[ 73   2   3 -12] : K
[-62  10 -16 -81] : V
[78 -2  6  4] : T
[ 80 -16  10  19] : B
[ 73 -27   3 -12] : L
at: [ 10 -16]	V, 1
at: [  2   3 -12]	K, 1

[ 65 -22 -50  42  73  54  55 -34  47  36 -13  37 -35 -34 -29 -71 -81 -33
  58 -27  46 -92 -33  60  37  51  40]  Z
[ 54  55 -34  47  35   2 -22  65 -11 -22  32 -13  73  68  55 -61 -67  65
 -22 -49 -11 -51  61 -25  -6 -15 -11]  S
[-14 -27 -29 -14 -27 -16 -27  41 -15 -18  23 -15  50  45  35 -16 -16  43
 -27 -22 -17  -5  38 -31 -10 -20 -14]  M
[ -6 -19 -31 -11 -19  -6 -29  69 -14 -21  36 -12  83  75  58 -60 -66  70
 -27 -55 -11 -46  63 -34  -6 -18  -8]  X
at: [ 65 -22 -49]	S, 17
at: [ 54  55 -34  47  36]	Z, 5
at: [-27 -16 -27  41 -15 -18  23 -15]	M, 4
at: [-66  70 -27 -55]	X, 16
find: [-14 -27 -29 -14 -27 -16 -27  41 -15 -18  23 -15  50  45  35 -16 -16  43
 -27 -22 -17  -5  38 -31 -10 -20 -14]	M
at: [-34 -29 -71 -81]	Z, 13

[ 53   2  53   1  50  36   4   1  53  15  -4 -11   1   7  -5  40  48  56
   2   3  -4  49   0  48  43  54  50  49  32  57  48  44  57  -5  -1  52
  49   3  52   1   7  62  35  48  41  41  42  46  55  -6  -8]  Q
[ 1 49 48  0 51 -8  4  1  1  0 -7 40 44  1 44 45 -1 -1  2  0 -2 48 47 -2
 -2  3 48 45 46  1 -3 44 51 45 48 49 48 46 53  1  1  4 41 51 43 42 49 47
 51 -5 -2]  N
[ 50  46  53   1  50  36   4   1   3  11  -4 -11   1   7  -5  40  48  56
   2   3  -4  49   0  48  43  54  50  49  39  57  -2  44  57  -5  -1  52
  49   3  52   1   7  62  35  48  41  41  42  46  55  -6  -8]  D
[ 60   4  60   2  55 -25  58   4  52  24  -7 -26   0  14 -15  32  52  17
   5   6  -9  52   0  48  39  60  51  51  35  66  -5  43  69  34  -2  60
  52   7  63   4  13  75  22  51  31  31  41  44  63 -15 -19]  F
[ 47   3   1  48  52 -12  52   1  49   1 -13 -11  -4  50  -4  -3  44  46
   3   0  -3  49   0  44  44  54  49  44  43  51  -4  -6  53  -3   1  50
  48  -3  54  48   3  56 -11  53  41  40   1   0   7  -8  -3]  C
[43  6  1  4 39 53 36 -2 56  4 -2 11 14  7 59 47 35 58  0  3  3 47 -3 49
 43 56 60 54 27 60  5 42 46  7  1 43 44  0 31 45  4 64 -8 37 52 57 26 52
  2  8  2]  E
[ -2  49  46   1  52  52   1 -12   2  -1  46  51  50   1   4  48  -4   1
   0   0  49   0  46   0  -1   1   3  48  43   2   1  46  -2  50  48  45
  46  46  -4  -1   0  50  47  45  49   3  43  49  47  49   2]  P
at: [43 49 47 49  2]	P, 46
at: [51 43 42 49 47]	N, 43
at: [48 46]	N, 36
at: [58  4]	F, 6
at: [ 52 -12  52   1]	C, 4
at: [ 1 52 52]	P, 3

[-10 -21  -3 -28 -18 -18] : A
[ 33   7 -95  89  80  81] : U
[  1 -55 -27 -28 -13  11] : R
at: [-21  -3 -28 -18 -18]	A, 1
at: [ -3 -28 -18]	A, 2
at: [-27 -28 -13]	R, 2

[ 12  -1 -59 -43] = Zut
[-63 -41  23  26] = silir
[-34 -16  78  65] = koz
[ 76  57 -14 -28] = fimed
[-63 -41 -14 -28] = sumas
[ 76  63 -14 -28] = div
at: [ 76  57 -14]	fimed, 0
at: [ 63 -14 -28]	div, 1
find: [ 76  63 -14 -28]	div

[100 -55   8  54]  G
[ 29 -16   2  16]  H
[-85  47  -6 -46]  W
[ 2 15  7 53]  Y
[-86  47  -7 -47]  J
at: [ 2 16]	H, 2
at: [ -7 -47]	J, 2

[-22 -13   1   1 -59 -16  18 -21  -4 -60   1  15 -53 -14 -59 -18  -2 -56
  13 -59  -2  18  -6  16  -6  15  -2  -8 -13  11] : dep
[-45  22 -37  -7 -18 -26  46  21 -48  14 -36  31   5   0 -19  -3 -35 -14
  65   2 -11  54 -32  40  34  44  21 -46  40  71] : gepa
[ -6  24 -19 -11  71  22 -42   8  28  50  16 -32  49  10  71  15  19  62
 -46  57   8 -45  19 -37  -7 -18 -26  31  -9 -47] : tik
[-20 -12   6   2 -54 -15  20 -14   2 -58   5  18 -47 -15 -54 -20   2 -53
  14 -54   0  20  -2  19  -6  -2  15  -2  -9  12] : Fov
[ 29   2  14   8  16  12  19  17 -15  24 -16  13  21  11  16  11 -12  11
  28  21  -7  24 -21  19  19  22   8  -9  22  32] : goza
at: [ 11 -12  11  28]	goza, 15
at: [-45  19 -37  -7 -18 -26]	tik, 21
at: [-6 -2 15]	Fov, 24
at: [ 18 -21  -4]	dep, 6
at: [ 16  -6  15  -2  -8 -13  11]	dep, 23
at: [-19 -11  71  22]	tik, 2

[-32 -29  25 -35  14  21  -9] -> Pir
[-27 -27  49  10  -3  32 -29] -> nonu
[  1 -17  30 -11 -14  -8  33] -> vug
[ 11  25 -29 -14  12 -19  16] -> fori
[  8   1 -17  30 -11 -16  -8] -> gof
[ 30   1 -33  32 -20 -40  22] -> Guri
at: [  1 -33  32 -20]	Guri, 1
at: [-33  32 -20 -40]	Guri, 2
at: [ 25 -29]	fori, 1
at: [  1 -17  30 -11 -16  -8]	gof, 1
at: [ 25 -29 -14  12 -19]	fori, 1
at: [10 -3]	nonu, 3

[ -1   1  -5   1  11 -29  -3 -20  -2 -28   0  -6  17  -6  -5   3  -3] : kon
[ 72  -4  -4   0  -9 -21  -2 -18  -1  18   4  -7  23   9  -7   5  -3] : Fes
[ 24   5   4  -2 -12  -1   3  13   2  -1  -1   7  -6   1   7  -3   4] : Gofad
[-26  -4   3   1  11 -29  -3 -20  -2 -28   0  -6  17  -6  -5   3  -3] : mafi
[ 38   0   1  -5  10   8  -1  12  -1  47   1   2 -15  -4   0  -4   0] : nuf
find: [-26  -4   3   1  11 -29  -3 -20  -2 -28   0  -6  17  -6  -5   3  -3]	mafi
at: [ 0  1 -5]	nuf, 1

[ 23  69  26   6  41 -44  25 -60  28 -20   9   5   2  21  -8 -28  33  32
 -27 -22  12  -3 -34  24   9   6 -47  -5 -10  -1 -21 -41 -24  32  20 -15
  13 -25  51  41 -43   7 -43  19  16  16  21  15 -17  -2 -48  19  38  16
  -8] -> sok
[-29 -12   1 -28  46  34 -50  43 -25   2   9  33  -8  32  12 -27 -20   5
 -28  21 -22   3 -34 -46 -31 -17   6  42   9  82 -20  32  22   1 -46  35
   9 -47   2  -8  13  33 -20  -6  60 -41  12   6 -12  -7   5 -15   0  24
 -65] -> zod
[-46  19 -23 -11 -36  15  19  26  36 -30 -25   1 -18  -4  35  42 -35  19
   0  14  10  22  43 -31  19 -31   7 -14 -32 -28 -29 -28   7  15  -2 -19
 -20 -16 -42  26 -22 -43   2   5  17   4  13  -5 -16 -46  23 -12  -2   8
  31] -> Gubut
at: [-20   9   5   2  21  -8 -28  33  32 -27 -22  12]	sok, 9
at: [26  6]	sok, 2
at: [33 -8 32]	zod, 11
at: [-43  19]	sok, 42
at: [-43   7]	sok, 40
at: [  9  33  -8  32  12 -27 -20   5 -28  21 -22]	zod, 10

[ 42   7   0   3 -30 -13   8  27   4  32 -12   2  12  -8  17  -9   6  -9
  36]  Pavi
[-13   8  27   3  32 -17  13 -28  11  -9  -4   1 -12   7  14  26   8  -1
  32]  vata
[ 22  -7 -11 -11 -11  14 -11 -14  -3 -10   0  -5  20   3  -5  -4  -8   2
 -11]  nam
[-16  -7  -3  -2   9  71  -1 -20   2 -13  31  -5  13  17 -23   8  -9  33
 -59]  liv
[-42   0  -9  14 -18  -6  11 -37  10 -38  20 -17  20  28  -4  21  -2  38
 -34]  suded
[-31 -13  -8 -16  -1 -88 -11   9 -14 -29   1  -8  45 -24  -4  -1  -6 -11
   3]  mumuf
at: [-11   9]	mumuf, 6
at: [-13   8  27   4  32]	Pavi, 5
at: [ -2   9  71  -1 -20   2 -13  31  -5  13]	liv, 3
at: [-13   8  27   3  32 -17  13 -28]	vata, 0

[ 23  16 -26 -25 -14  26  32 -31   2  13  58  22 -46  10  45  -9 -55  -3
  36  14 -42  68 -19  44  32  -1  -8 -32  19   9 -42 -37  20  -5  26 -49
 -11  18 -25 -20  16 -32 -19  11  37  -3   6 -33 -12  -5 -14  14 -42  32
  22  55  10 -32  -1 -28  -6 -14 -31] -> Sefo
[  1 -20  10  -3 -32 -19  16  -4   4  33   2 -34 -11  53 -18  33  63 -11
 -11 -16  33  24  -2 -28  18  68 -13  -2 -42   3   6 -36 -42 -10  23  12
  13  -1 -42  35 -30 -26   1 -47 -31  38  -9   7 -14  37  -6  -8  22  16
  16  -3  14 -41   3  34 -49  62 -34] -> Basa
[ 22   6 -10  45  51   1  16  11  -4 -36   2  11  20 -42  -5   2 -55  -9
 -11  52 -14 -29  35  13 -37 -42  38  38  52 -45 -29  41  31  -1 -29 -15
  -7  -1  41 -50  18  14  11  48 -20 -59  -3   0  28 -25   5  -3  -4 -21
  -5 -19 -17  31   1  -8  36 -39  19] -> Lut
[  2  38 -60 -17 -16  22  20  32 -29 -17  39  15 -28 -58  44 -15   8  16
  12 -12 -30 -31 -34  14  28  -1 -21 -40   5  10 -32 -23  23  -4   7  14
  25  -1  15 -98  13 -13  -7  46  26  30  27 -40  23  12  21   1 -24  28
   5 -46   5  15 -10 -33  18 -19  26] -> Medam
[-35 -29  40 -47 -19 -31 -39 -24  48  28 -41  13  14  28 -21  -8  60   9
 -14 -37  -1  16 -32 -10  22  16 -25 -19 -53  22  62 -33 -13  40  -7   2
   0  35 -28  32 -23  -8 -14 -56  15  63  -4   9 -23  16  12  19  -2  14
   9  22  -4  -6   7  11 -30  21 -40] -> Nufog
[ -2   4  38 -33  19  14  -5 -17  29  10 -10  40   0  -4  36   9  32   8
  11  -7  -6   9 -51   5  20 -13  18 -36 -53  38  26 -55  51  43   7 -17
  25  55   5 -84 -18  35   3   9  17   4   1 -26 -10 -10  42  50 -15   3
 -20 -42 -45  34  -7 -16 -18   5 -18] -> Navi
[ 15 -15 -46 -27 -51   7  17 -12  27  29  26 -16 -46   8  -9 -42 -44 -37
 -42   4 -40  14 -35  35  62  16 -46  13 -28  76   9  30   0 -39  32 -12
  33 -25 -18  57  -6 -17  -3  34  17  31  11  -8 -19  15  -7  -1 -31 -18
 -19  13   2  -2  14  -7   2  -2  -1] -> feg
[  1 -20  10  -3 -32 -19  16  -4   4  33   2 -34 -11  53 -18  33  63 -11
 -11 -16  27  24  -2 -28  18  68 -13  -2 -42   3   6 -36 -42 -10  23  12
  13  -1 -42  35 -30 -26   1 -47 -31  38  -9   7 -14  37  -6 -40  22  16
  16  -3  14 -41   3  34 -49  62 -34] -> Tavap
find: [  1 -20  10  -3 -32 -19  16  -4   4  33   2 -34 -11  53 -18  33  63 -11
 -11 -16  33  24  -2 -28  18  68 -13  -2 -42   3   6 -36 -42 -10  23  12
  13  -1 -42  35 -30 -26   1 -47 -31  38  -9   7 -14  37  -6  -8  22  16
  16  -3  14 -41   3  34 -49  62 -34]	Basa
at: [ 22 -46  10  45  -9 -55  -3  36  14 -42  68]	Sefo, 11

[ 29   9 -19  17  11  28] : Ropaf
[-12   5  42  21 -23 -10] : kizal
[42  5 -5 12 11 -2] : Dad
[-12   5  42  21 -23 -14] : bida
[-12  16 -37  64  -9 -23] : zevat
[ -9   8  -4 -21  31   8] : zelup
[ -8   8  -4  31 -21   8] : Fek
[  9  29 -10 -12  -1  19] : bufen
[ -9  -8 -23  37 -15  20] : lurug
[-11   2  32 -25  30 -27] : kikiv
[-15  -2 -10 -12  -1  -3] : Mazut
at: [  8  -4 -21]	zelup, 1
at: [  9  29 -10 -12]	bufen, 0
at: [  8  -4  31 -21]	Fek, 1
at: [  8  -4  31 -21   8]	Fek, 1
at: [29  9]	Ropaf, 0

[ -7 -36  64  25  83  50   8 -20 -11] = femes
[-91   9 -52  37 -35 -30  13 -18   6] = Gitap
[-29  -7 -36  64  25  82 -15 -15  36] = bazi
[ 10  60  68 -34 -20  37 -41  59 -34] = sivez
find: [ -7 -36  64  25  83  50   8 -20 -11]	femes
at: [ -7 -36  64  25  82]	bazi, 1
at: [ 25  82 -15]	bazi, 4
at: [ 82 -15 -15  36]	bazi, 5

[ 43 -22  77 -68  20 -43 -40  83 -70 -45 -11 -26  42 -71 -73 -84  57  23
 -61 -72  46   1  50]  deta
[ 50 -20  75  70 -24 -18  62 -44  43  49  73  81 -33 -22 -63  65 -56  61
 -60  -1  29  11  -2]  Zun
[ 25  38 -77 -26 -40  83 -43  20 -70 -11 -45 -26  22 -19   3 -65  76   0
  61  11  76  53  79]  Lar
at: [-40  83 -43  20 -70 -11 -45 -26]	Lar, 4
at: [ 23 -61 -72  46   1]	deta, 17
at: [-77 -26 -40  83 -43  20]	Lar, 2
at: [ 65 -56  61 -60  -1]	Zun, 15
at: [-26  22 -19   3 -65  76   0  61  11  76  53  79]	Lar, 11

[-29  36  15 -33 -23  30 -34 -20  33  52  -8  18   8  -9   8  35  20 -27
 -17] : Dat
[ 32  49  49   1  -4 -14  13 -18 -12 -17  -6  10 -44  11  15  25 -22  16
 -36] : bir
[ 31 -15 -10  -1  54  -3 -12 -20 -30  12  -4 -19  12  47 -19   3 -16   2
  16] : Dozov
[ 34 -17 -14  -1  58  -5 -15 -29 -24  15  -4 -24   9  45 -25   0 -15   0
  10] : Tem
[-24  15  -4 -27   9  45 -10 -11   9  32  47  49   1  -4 -14   1  32 -45
   8] : gid
[  5  14 -15 -46  -2  26 -17 -23  15  47   0  -5 -18 -24  -7   5  30  -6
 -65] : kulal
at: [ 32  47  49   1  -4 -14]	gid, 9
at: [-24  15  -4 -24   9  45]	Tem, 8
at: [ -4 -24   9  45 -25   0]	Tem, 10
at: [-24   9  45 -25   0 -15]	Tem, 11
at: [ 20 -27]	Dat, 16
at: [-7  5]	kulal, 14

[ 41   3  38   3   7   1  10  19  -3  11  -1  47   0   4 -32   1] : sadi
[  0   6  -9   3   6  -4   1  16   3 -13   1   5   4   7  -9   3] : gunaf
[ -9   0   6   3   7   1  10  19   1   5   2 -88  -5   8   2  -6] : Reg
[ 15  -4  38   3   7   1  10  19  -3  11  -1  47   0   4 -32 -20] : Sof
at: [6 3]	Reg, 2
at: [-4 38  3  7]	Sof, 1
at: [ 0  6 -9]	gunaf, 0
at: [ 6  3  7  1 10 19]	Reg, 2
at: [-32 -20]	Sof, 14

[ 38 -46  96   9 -99] -> kegin
[ 26  50 -43  19 -22] -> nufem
[ 85 100 -47  20 -27] -> mag
[ 94  39 -46  35 -48] -> zamev
[ 24  98 -65   8 -53] -> Bama
[ 39  94 -17  77 -43] -> Nug
[ 33   9 -26  -9 -98] -> zilid
at: [ 39 -46]	zamev, 1
at: [39 94]	Nug, 0
at: [-26  -9]	zilid, 2
at: [ 50 -43  19]	nufem, 1
at: [96  9]	kegin, 2
at: [ 33   9 -26  -9]	zilid, 0

[ 84  37 -83  24   8  -8 -43  32 -41  27  48] : nelal
[ -8  27  57  26 -96 -24 -22  40  55  63  11] : tasol
[ 76  54 -66  29  -9   2 -58  42 -15  28  61] : sosi
[ 38   4 -13  62  45  46 -63 -53  35  44 -21] : Von
[ 62  62 -41  34 -30   6 -64  47  11  30  70] : Roke
[ 45  62 -13  38 -53   4 -63  46  35  36  69] : Tosuz
[ 27  55  15  39 -74  -4 -55  44  51  44  60] : nedu
[  8 -13  38  62 -89 -14 -40  42  58  54  40] : Tibu
at: [-13  38 -53   4 -63  46  35]	Tosuz, 2
at: [-13  38 -53   4 -63  46  35  36  69]	Tosuz, 2
at: [58 54]	Tibu, 8
at: [ 62 -13  38]	Tosuz, 1
at: [ 45  62 -13  38 -53   4 -63  46  35]	Tosuz, 0
at: [ 38   4 -13  62  45  46 -63]	Von, 0

[-26  19 -67 -25 -53  -6  20  26 -71  10] = Buzup
[-19  21 -30 -41  -9 -36  23 -54 -31  30] = Fas
[  3 -29 -36  38  -5  38  -9  26  19 -24] = Suduk
[ 12 -31  23  -9   3   7  -5  76 -82 -22] = paza
[ 19   4  27  37 -20  35 -29  76   6 -33] = kalil
[ -5 -54  64 -27  46 -46   4 -14 -65  33] = rati
[ 24 -71 -62  -7  -1 -34  22 -69  12  40] = fusip
at: [-27  46 -46   4]	rati, 3
at: [ 26 -71]	Buzup, 7

